Named moves (each a turn or a mirror), then the moves between two rows, first move first; the first pair answered
lorog:
-33	5	-20	-10	44	-46	14	3	5	9	-6 => 31	22	37	-22	-27	28	-34	5	-25	-12	11
-5	-27	67	24	-14	75	-20	-8	-14	68	-44 => -54	-39	19	35	42	17	19	-6	14	80	-57
16	80	38	-31	2	-67	-84	91	-43	-24	-40 => -12	75	12	-24	30	-96	-62	88	-31	-15	-47
kedi:
-17	-10	49	65	-2	32	-18	38	-10	51	-82 => 34	-49	32	31	-48	98	12	-28	-11	28	-10
8	-22	70	39	-16	65	-12	15	-15	42	-26 => 45	-27	37	-5	-49	75	-8	-26	-16	-8	36
26	-18	-33	-9	-3	15	6	-72	4	-36	-26 => 12	5	-42	-17	6	-26	-14	-50	2	-52	-39
girin:
8	-50	19	-4	-11	31	30	-19	9	4	-4 => -26	-12	14	2	17	-31	-1	28	11	-5	-44
1	-23	-34	-15	18	1	24	-20	8	-3	13 => -5	12	-26	-21	18	-33	-15	13	-2	-24	-4
23	23	-4	-47	-21	-18	-17	13	-19	-47	24 => 3	-37	-29	-26	6	4	50	-28	4	-1	33
Tel:
15	48	7	-29	-62	30	-25	17	-9	-60	30 => -2	53	37	-2	-47	36	-38	50	-14	-28	-18
27	-47	-38	-7	-28	42	66	-39	7	30	-14 => 16	-45	-10	19	-16	49	54	-13	3	55	-54
47	37	29	-3	-4	-38	-28	56	-20	-2	-6 => 56	32	9	-28	-11	-42	-18	30	-21	-28	31
6	13	51	30	-40	24	-44	19	-7	14	-20 => 27	3	5	-15	-57	15	-25	-27	2	-27	43
ter:
19	-20	20	5	-15	39	7	-10	3	21	-2 => -4	-31	-9	2	9	8	33	-17	17	21	2
-19	38	9	-14	-16	-3	-25	46	-16	-9	1 => -42	27	-7	-2	9	-21	-4	43	-7	4	-7
11	24	-6	-11	11	-2	25	0	-9	-14	5 => 13	26	11	-5	3	17	19	7	-14	-4	-7
10	-6	18	-7	-11	18	-6	-1	-7	2	2 => -12	-15	1	6	14	-1	12	-6	5	15	-8
Now pairs of rows:
(2 to 3 moves a pair)
-24	47	-10	-1	16	-54	-5	43	-35	24	-54 => 42	21	34	-10	-51	47	-7	10	-57	26	-19 -> girin then Tel
23	-9	3	-26	-30	62	53	-47	-12	-35	61 => -57	-7	27	49	43	15	59	15	1	40	-42 -> lorog then Tel
41	-5	-17	-24	-17	41	-3	-21	-13	-8	27 => 11	25	-43	-32	19	-32	-15	4	-7	-24	13 -> kedi then lorog
-25	36	-22	-2	3	-19	-23	31	4	-39	-20 => -30	0	-53	-4	15	-16	25	-4	22	-28	2 -> girin then lorog then kedi
12	42	22	-14	-26	-6	-52	28	-25	-26	2 => -22	-5	-52	-19	25	-38	28	-22	10	-10	28 -> lorog then girin then lorog
-13	23	30	6	-4	31	-20	-2	-3	-28	16 => -18	10	33	19	1	43	-2	-6	-1	-14	14 -> lorog then kedi then lorog
-32	-30	21	38	15	16	27	7	11	38	-19 => 24	2	2	-26	-36	17	-10	-17	-7	-40	48 -> Tel then girin then girin
-21	-41	23	23	13	22	3	18	5	60	-19 => -12	-57	-21	-9	10	17	32	-24	16	37	27 -> kedi then lorog
-27	43	16	5	33	-62	-27	38	-22	-7	-16 => 25	-30	30	4	-16	60	34	-39	-17	20	37 -> lorog then girin
5	-29	-1	-48	-26	-42	-23	-15	14	-21	48 => -34	-33	-11	-28	13	-68	-4	-3	27	4	16 -> girin then kedi
-23	-55	-30	-12	-8	15	54	-36	25	10	3 => -6	18	-30	-48	-30	-44	-23	9	5	-53	3 -> kedi then lorog then kedi
-7	-42	33	37	11	18	44	11	6	56	-53 => 46	34	36	-24	-49	-7	-43	28	-26	-39	-8 -> Tel then girin then lorog
0	37	-8	-16	-8	-50	-30	41	12	-52	10 => 26	28	0	-26	-36	-14	-29	21	7	-60	33 -> girin then girin then girin
31	37	23	-42	-60	-7	-75	23	-34	-49	-7 => -13	36	49	5	-18	-18	-69	58	-24	6	-73 -> lorog then ter then kedi
-36	14	-45	-39	18	-23	45	-24	-7	-32	29 => -38	-16	18	22	19	45	57	-5	-14	39	-19 -> Tel then kedi
35	12	18	6	-36	30	29	-29	-3	3	35 => 37	42	33	3	-42	18	-6	-3	-14	-10	20 -> girin then lorog then kedi
6	58	-15	-28	-15	-31	-46	25	7	-35	18 => 29	-16	-3	-11	-32	62	18	-33	17	12	41 -> Tel then girin
-11	-10	30	18	-6	36	-21	23	-4	17	-11 => -6	12	-13	-28	-8	-11	-28	11	2	-37	29 -> Tel then kedi
-6	-59	-29	1	39	11	76	-69	18	31	32 => 51	-7	-15	-55	-25	19	9	-64	-14	-46	74 -> girin then Tel then girin
-63	23	-9	17	16	-49	-18	24	3	4	-39 => -16	-40	20	24	-30	61	25	-36	-1	30	-1 -> lorog then girin
-54	-20	9	5	20	-1	31	-1	32	-1	37 => -48	-26	36	21	11	24	28	5	26	15	27 -> lorog then ter
-64	56	13	45	7	-15	-29	-3	6	22	-51 => -14	0	-1	19	-37	62	17	-82	8	15	23 -> kedi then lorog then kedi
-58	-2	26	9	43	8	-58	11	-62	32	-28 => -68	-14	-35	-21	66	-34	-25	-21	-40	8	10 -> Tel then girin then kedi
-39	-35	-30	-9	27	-51	20	-34	12	-17	17 => -47	-25	-25	-7	35	-65	11	-21	8	-16	3 -> ter then lorog
31	-37	51	0	-21	84	5	-13	-16	31	-6 => 30	-51	-1	-28	-11	66	35	-50	-4	11	35 -> lorog then kedi then lorog
-46	38	-10	26	42	-78	-4	57	7	17	-36 => 42	54	45	-5	-58	13	-61	43	-32	-24	9 -> Tel then ter
-12	23	-26	-17	-9	-32	0	-9	4	-9	19 => -24	4	-22	1	9	-28	21	-12	10	16	6 -> Tel then girin then lorog
